In the data rows, zero lies at 4.5, halfway between 4 and 5.
Each thing below was measured twice, in two different ways. The second way is not exact.
Here are some of them measured both ways, the first way above the second, with a blank line after each pair.
[3 4 6 6 0 2 4 1]
[1 2 4 3 3 6 1 3]

[6 5 3 7 0 6 3 9]
[7 9 5 4 8 2 2 9]

[3 4 5 2 0 5 7 5]
[3 7 4 6 4 4 2 6]

[6 4 4 6 4 4 3 7]
[6 6 5 4 6 4 4 6]

[5 5 4 5 4 6 4 7]
[6 6 5 4 6 4 5 6]

[3 5 6 0 1 7 8 5]
[4 7 4 7 4 4 4 6]

[7 5 5 2 8 6 4 6]
[8 6 5 6 5 4 7 5]

[6 6 4 3 9 5 5 5]
[8 5 5 5 4 5 6 4]

[2 3 3 2 3 6 5 9]
[6 9 4 5 7 3 3 9]

[4 6 5 5 3 5 5 4]
[3 4 5 6 4 4 3 4]

[7 5 2 9 2 3 5 8]
[6 6 7 3 6 3 3 5]

[8 5 5 3 6 5 4 9]
[8 8 5 5 5 3 6 5]

[4 5 4 9 5 2 3 2]
[3 1 5 4 4 5 3 3]

[5 4 5 8 3 3 3 1]
[3 2 5 3 4 7 5 3]

[3 3 5 7 1 2 4 0]
[0 1 4 3 3 6 3 3]

[1 4 4 0 5 7 7 9]
[6 8 4 6 5 1 4 8]

[6 6 4 7 9 4 4 0]
[4 0 6 5 2 6 8 1]

[8 4 2 4 9 5 4 9]
[9 7 5 3 6 3 7 5]

[4 6 5 5 4 5 5 3]
[3 3 4 6 3 4 4 3]

[5 5 7 0 5 7 7 6]
[6 8 4 7 4 4 5 5]

[7 3 2 7 6 5 2 9]
[9 7 6 3 7 3 6 6]

[2 5 5 0 2 8 7 9]
[5 9 3 7 5 3 3 8]

Now 40 new things, measured the second way only, each followed by its number:
[1 4 4 3 4 5 2 5] 0
[2 1 5 4 5 6 4 3] 1
[3 0 5 3 3 7 7 0] 2
[3 3 5 4 5 4 2 4] 3
[6 4 3 6 4 4 8 5] 4
[6 5 4 5 4 4 5 4] 5
[5 4 3 7 3 5 7 3] 6
[4 7 7 2 9 3 0 8] 7
[0 0 8 3 5 7 4 3] 8
[9 7 4 7 5 2 5 6] 9
[5 0 5 5 3 6 9 3] 10
[8 7 5 4 7 2 5 8] 11
[6 6 4 6 4 4 7 6] 12
[6 5 5 5 5 6 7 4] 13
[0 0 6 2 5 7 3 2] 14
[7 3 5 5 4 6 9 2] 15
[7 3 2 5 3 5 7 3] 16
[2 5 4 3 4 5 2 5] 17
[8 7 5 5 6 3 6 5] 18
[4 2 6 4 4 6 6 3] 19
[5 5 4 4 5 3 2 5] 20
[1 4 5 2 4 6 2 4] 21
[6 9 2 5 6 0 0 9] 22
[6 4 6 5 5 5 7 4] 23
[0 0 5 3 2 7 3 2] 24
[2 3 6 4 6 4 2 6] 25
[7 6 5 6 4 5 9 4] 26
[4 3 4 5 3 5 5 4] 27
[6 8 3 7 4 3 5 6] 28
[6 9 3 8 4 3 5 7] 29
[5 5 4 6 3 5 7 4] 30
[5 3 4 5 4 4 7 6] 31
[2 2 4 3 4 5 3 3] 32
[5 5 3 7 3 5 7 4] 33
[0 0 6 4 2 7 3 2] 34
[9 7 3 6 5 2 6 6] 35
[4 6 4 4 5 5 4 4] 36
[7 9 6 4 7 3 5 7] 37
[0 1 5 5 3 6 4 2] 38
[0 0 5 4 3 7 4 1] 39
A few of them come next, measured the first way, each followed by the number of its row above:
[5 5 6 4 5 4 4 2] 27
[5 5 4 9 9 2 3 0] 2
[6 5 4 4 7 6 4 9] 18
[3 3 5 8 3 2 4 0] 24
[2 4 5 0 5 7 7 7] 28
[7 6 5 2 9 5 4 2] 15
[6 4 6 4 4 4 3 5] 36
[4 4 7 0 9 7 5 2] 6
[4 5 6 0 5 8 7 7] 29
Now 40 new things, measured the second way only, each followed by its number:
[3 5 5 4 4 5 3 5] 0
[5 6 6 3 5 3 4 7] 1
[7 8 4 3 6 3 4 7] 2
[1 0 5 4 3 7 5 1] 3
[7 3 3 6 3 5 7 2] 4
[7 7 3 6 4 4 7 4] 5
[4 2 6 6 5 5 6 2] 6
[0 0 7 2 5 6 2 3] 7
[4 4 4 4 4 5 4 4] 8
[4 5 4 4 5 4 3 6] 9
[9 7 5 3 7 3 7 6] 10
[5 5 5 4 5 4 5 5] 11
[3 3 5 5 5 5 3 4] 12
[7 6 2 4 4 3 3 5] 13
[5 2 4 5 3 4 6 3] 14
[4 5 5 4 4 6 5 4] 15
[1 2 3 4 3 6 3 3] 16
[0 0 7 3 6 7 2 2] 17
[5 8 4 6 5 3 5 7] 18
[0 4 7 3 7 3 0 8] 19
[5 3 4 5 4 4 5 3] 20
[2 6 4 2 4 5 2 5] 21
[5 4 4 6 4 5 4 4] 22
[2 1 3 3 2 7 4 1] 23
[7 4 2 4 3 3 4 5] 24
[4 4 4 4 5 4 3 4] 25
[6 4 3 7 3 4 7 4] 26
[6 5 4 4 5 5 4 4] 27
[5 5 3 4 5 3 3 5] 28
[6 5 4 6 4 5 5 4] 29
[7 4 5 4 4 6 8 2] 30
[8 7 7 5 5 4 7 4] 31
[6 6 4 4 5 4 4 5] 32
[7 8 4 4 6 2 4 9] 33
[3 6 4 6 3 4 2 4] 34
[5 7 4 5 6 4 4 5] 35
[3 4 4 4 4 5 3 5] 36
[3 5 6 2 6 5 3 5] 37
[1 2 4 3 3 6 3 3] 38
[5 4 3 7 4 5 7 4] 39
A few of them come next, measured the first way, each followed by the number of its row above:
[3 6 6 2 9 3 3 7] 24
[6 6 4 8 5 6 5 3] 6
[6 5 6 4 5 3 4 7] 32
[5 3 6 6 0 2 3 4] 21
[6 4 2 9 0 3 4 6] 37
[6 4 6 2 6 6 4 5] 29
[6 5 7 0 7 5 4 6] 5
[3 5 5 6 2 4 4 6] 9
[4 6 5 5 6 4 5 3] 20
